The table, row by row:
[ -3  33  20  21   6   1  14 -12  37  10   4  27   3  35  43  29  28 -44
  20  18  16  14  65   5 -34  -1  -2  58 -24  25  18  20]
[43 33 26  6 31 24 42  0 48 31 13 30 23  6 25 33 20 -1  3 33 24 23 50 38
  3 -6 18 76  4 30  0 34]
[-15 -20 -19  44  -5 -15   7  -9  15 -10   8  33   2  28  -6  32  29 -41
 -10   5   2  14  42   0 -44  -2   7  44 -16  -5  14 -17]
[ 38  49  42 -10  59  48 -16  36  27  14  19  50  -6  25   3  -5   0  28
   3   2  20  -3 -23  58  25   0   4  35   9  13  20   7]
[ 33  64  62  23  43  80  38  40  52  50  13  49  13  21 -11  31  20  35
  18  27  53  28  34  83  59  19   9  54  52  60  20  74]
[ -45 -127  -43  -33  -21  -72  -51  -63  -51  -30  -51  -41  -25  -57
  -56  -38  -10  -26  -20  -14  -44  -16  -64  -64  -36  -10  -16  -28
  -24  -34  -52  -39]
[ 54  48  57  22  48  34  17  -1  43   7  19  43 -12  -5  41 -52 -29  -7
  10  27  23   5 -44  27  13   7  21  70  40  42  25 -45]
[ 35 127  56  35  14  46  36  76  27  46  62 -16  16  70  40  35   9  42
   1 -13  -6  -2  29  27  37  27  24 -31  51  31  50  25]
[-34 -14 -28  26 -30 -14  -6 -24   7 -39 -23  18  11   7   9   0  31 -52
  -5  20 -32 -10  44 -15 -61  17 -21  20 -40  -4 -21   2]
[  5  85  12  17  23  38   6  28   1  30   6  27  11  25  25  23  -6  27
  13  15  35  15 -11  27  21  20   5  39  46  23  27  49]
[ -12 -103  -45  -41  -14  -43  -39  -63  -54    0  -39  -36  -18  -51
  -44  -25  -10    5  -29  -32  -28   -1  -67  -36   -4  -11  -40  -64
  -25  -62  -37   -3]
[-11   4  -1 -11  27  -2  -2   4 -17  17  14 -20  -3  -5   2 -25 -12  12
   3 -19   4  -5 -16   4  14 -13  14 -18  -5  12   5 -23]
[-28  36 -16  -9   1   1   0  12  -2 -33  13 -48  -5  38  24 -13 -12  -6
   4   8  -5  -5  22 -32  -1  18 -19  -1 -13 -25  16 -18]
[-38 -55 -55  -4 -46 -42 -26  -2 -21 -46 -10   0  -4 -25 -29 -14  -8  -9
   4  11 -18 -16   6 -39 -30 -12 -11  -2 -52 -26 -15 -50]
[ 54 127  72  45  35  34  23  59  43  21  59  -2  19  75  64 -10  -9  45
   7   6   9  19  52  33  41  39  44  14  67  34  48 -32]
[ -9 -27 -30 -22 -15 -59 -27 -19 -23 -14 -29 -57  -5 -34   7 -19   9 -12
  -5 -19 -27  -9 -40 -37 -14 -22 -10 -49 -47 -33 -35 -51]
[33 57 43 35 18 46 25  7 38 24 24 35 14 -4 34 43 10  4 13 26 20 12 40 78
 12 15 33 38 40 68  3 30]
[ 47  -3  59  26  25  37  59   4  44  40  26  64  20 -46   9  38  31   6
  11  23  38  31  12  66  12 -33  32  32  25  62  10  22]
[ 12  -7  22 -23  21  13  -1   2  24   9 -12  13  -3 -13 -14  23  19  24
  -5  -6  11   5   9  12  10  -4  -3   3  17  -9  20  44]
[ 26  12  41 -17  24  47  28  15  26  36   2  66   9  13 -34  23  17  35
   8  15  54  10  -9  62  45   2  23  46  50  26  10  73]
[  7  13   2  24 -24  25  33  22   3   0  32  18  -1  12   3  14   1  12
  -2  24   7   1  28  17  -6  -3   5  12   0  34  19 -26]
[-28 -18 -61  15 -50 -25   9   5 -26 -59  25 -14 -16  30  -4  -7   2 -23
   3  -6 -34 -16   9 -23  -8  -1  -3 -35 -29 -36 -10 -43]
[-15 -34   4 -27  -4   3  -1 -15 -24  -1 -31   4   4 -20 -20   3   3 -17
  -1  -7  -4   2 -17  -3 -22  -3 -29 -10   1 -15   0  35]
[ -53 -113 -127  -25 -127  -72  -74  -27 -103  -64  -35  -97  -41   -4
  -40  -62  -68  -50  -35  -55  -79  -56  -36  -91  -37   -8  -34  -87
  -46  -73  -34  -70]
[ -62 -127  -86  -34  -40 -100  -79  -58  -60  -39  -77  -53  -38  -38
  -46  -51  -18  -13   -8  -29  -49  -32  -66  -96  -46  -39  -33  -65
  -38  -46  -38  -49]
[ 16  34  44 -23  49  41  16  24  16  33   3  29  16 -11  19  43  28  18
   7   7  51   4   6  18  18   7  -4   8   5  13 -11  44]
[ -5 -82  -5 -29 -11 -35 -15 -31 -24  -3 -33 -46 -10 -64 -19 -20 -19   0
   3 -15 -12   2 -28 -23  -1 -14 -21 -19 -20 -19 -27 -26]
[ -1  89  29  -1 -23  11  17  33  -1  15  42 -35  16  52  23   9 -20  21
   9  -8 -17  -6  44 -13  28  26  15 -55  17   4  12  20]
[-10  78  -7  14  10   8  14  26  15 -21  51  -5  13  33  21 -19  -2  15
 -12  -7   4  16   9 -37   9  10  11  -4   8 -26  15  11]
[  5 -30   6  -7   7  -6  -1 -22 -12  10 -34   6  25 -28 -17  10  16  -7
  -3   5  13  -3  -6  16  15  -3  11   6   6  -1 -11  36]
[ -38 -127  -63  -39  -30  -55  -48  -50  -49  -34  -63  -41  -27  -64
  -54  -29  -50  -21   -7  -41  -30  -20  -74  -60  -18  -22  -30  -89
  -57  -63  -43  -36]
Each row belongs to one hidden group. Groups can overlap: rows of different groups may look alike.
Rows drawn again from the table, each followed by its group:
[-10  78  -7  14  10   8  14  26  15 -21  51  -5  13  33  21 -19  -2  15
 -12  -7   4  16   9 -37   9  10  11  -4   8 -26  15  11] bd
[ -53 -113 -127  -25 -127  -72  -74  -27 -103  -64  -35  -97  -41   -4
  -40  -62  -68  -50  -35  -55  -79  -56  -36  -91  -37   -8  -34  -87
  -46  -73  -34  -70] bd
[-38 -55 -55  -4 -46 -42 -26  -2 -21 -46 -10   0  -4 -25 -29 -14  -8  -9
   4  11 -18 -16   6 -39 -30 -12 -11  -2 -52 -26 -15 -50] jz
[ 47  -3  59  26  25  37  59   4  44  40  26  64  20 -46   9  38  31   6
  11  23  38  31  12  66  12 -33  32  32  25  62  10  22] ng
[43 33 26  6 31 24 42  0 48 31 13 30 23  6 25 33 20 -1  3 33 24 23 50 38
  3 -6 18 76  4 30  0 34] jz
[ 33  64  62  23  43  80  38  40  52  50  13  49  13  21 -11  31  20  35
  18  27  53  28  34  83  59  19   9  54  52  60  20  74] hl
[-15 -20 -19  44  -5 -15   7  -9  15 -10   8  33   2  28  -6  32  29 -41
 -10   5   2  14  42   0 -44  -2   7  44 -16  -5  14 -17] jz
[ -62 -127  -86  -34  -40 -100  -79  -58  -60  -39  -77  -53  -38  -38
  -46  -51  -18  -13   -8  -29  -49  -32  -66  -96  -46  -39  -33  -65
  -38  -46  -38  -49] jz
[ -45 -127  -43  -33  -21  -72  -51  -63  -51  -30  -51  -41  -25  -57
  -56  -38  -10  -26  -20  -14  -44  -16  -64  -64  -36  -10  -16  -28
  -24  -34  -52  -39] jz
[ -38 -127  -63  -39  -30  -55  -48  -50  -49  -34  -63  -41  -27  -64
  -54  -29  -50  -21   -7  -41  -30  -20  -74  -60  -18  -22  -30  -89
  -57  -63  -43  -36] hl
[ 38  49  42 -10  59  48 -16  36  27  14  19  50  -6  25   3  -5   0  28
   3   2  20  -3 -23  58  25   0   4  35   9  13  20   7] hl
[ -12 -103  -45  -41  -14  -43  -39  -63  -54    0  -39  -36  -18  -51
  -44  -25  -10    5  -29  -32  -28   -1  -67  -36   -4  -11  -40  -64
  -25  -62  -37   -3] hl
[ 12  -7  22 -23  21  13  -1   2  24   9 -12  13  -3 -13 -14  23  19  24
  -5  -6  11   5   9  12  10  -4  -3   3  17  -9  20  44] hl
[ 16  34  44 -23  49  41  16  24  16  33   3  29  16 -11  19  43  28  18
   7   7  51   4   6  18  18   7  -4   8   5  13 -11  44] hl
[ -1  89  29  -1 -23  11  17  33  -1  15  42 -35  16  52  23   9 -20  21
   9  -8 -17  -6  44 -13  28  26  15 -55  17   4  12  20] bd
[-34 -14 -28  26 -30 -14  -6 -24   7 -39 -23  18  11   7   9   0  31 -52
  -5  20 -32 -10  44 -15 -61  17 -21  20 -40  -4 -21   2] jz
[ -3  33  20  21   6   1  14 -12  37  10   4  27   3  35  43  29  28 -44
  20  18  16  14  65   5 -34  -1  -2  58 -24  25  18  20] jz
[ 54 127  72  45  35  34  23  59  43  21  59  -2  19  75  64 -10  -9  45
   7   6   9  19  52  33  41  39  44  14  67  34  48 -32] bd
[-11   4  -1 -11  27  -2  -2   4 -17  17  14 -20  -3  -5   2 -25 -12  12
   3 -19   4  -5 -16   4  14 -13  14 -18  -5  12   5 -23] ng
[ 54  48  57  22  48  34  17  -1  43   7  19  43 -12  -5  41 -52 -29  -7
  10  27  23   5 -44  27  13   7  21  70  40  42  25 -45] jz
[  5 -30   6  -7   7  -6  -1 -22 -12  10 -34   6  25 -28 -17  10  16  -7
  -3   5  13  -3  -6  16  15  -3  11   6   6  -1 -11  36] hl
[  7  13   2  24 -24  25  33  22   3   0  32  18  -1  12   3  14   1  12
  -2  24   7   1  28  17  -6  -3   5  12   0  34  19 -26] ng
[ 26  12  41 -17  24  47  28  15  26  36   2  66   9  13 -34  23  17  35
   8  15  54  10  -9  62  45   2  23  46  50  26  10  73] hl
[-28 -18 -61  15 -50 -25   9   5 -26 -59  25 -14 -16  30  -4  -7   2 -23
   3  -6 -34 -16   9 -23  -8  -1  -3 -35 -29 -36 -10 -43] bd
[33 57 43 35 18 46 25  7 38 24 24 35 14 -4 34 43 10  4 13 26 20 12 40 78
 12 15 33 38 40 68  3 30] ng
[-28  36 -16  -9   1   1   0  12  -2 -33  13 -48  -5  38  24 -13 -12  -6
   4   8  -5  -5  22 -32  -1  18 -19  -1 -13 -25  16 -18] bd
[ 35 127  56  35  14  46  36  76  27  46  62 -16  16  70  40  35   9  42
   1 -13  -6  -2  29  27  37  27  24 -31  51  31  50  25] bd
[  5  85  12  17  23  38   6  28   1  30   6  27  11  25  25  23  -6  27
  13  15  35  15 -11  27  21  20   5  39  46  23  27  49] hl
[-15 -34   4 -27  -4   3  -1 -15 -24  -1 -31   4   4 -20 -20   3   3 -17
  -1  -7  -4   2 -17  -3 -22  -3 -29 -10   1 -15   0  35] hl
[ -9 -27 -30 -22 -15 -59 -27 -19 -23 -14 -29 -57  -5 -34   7 -19   9 -12
  -5 -19 -27  -9 -40 -37 -14 -22 -10 -49 -47 -33 -35 -51] ng
[ -5 -82  -5 -29 -11 -35 -15 -31 -24  -3 -33 -46 -10 -64 -19 -20 -19   0
   3 -15 -12   2 -28 -23  -1 -14 -21 -19 -20 -19 -27 -26] ng
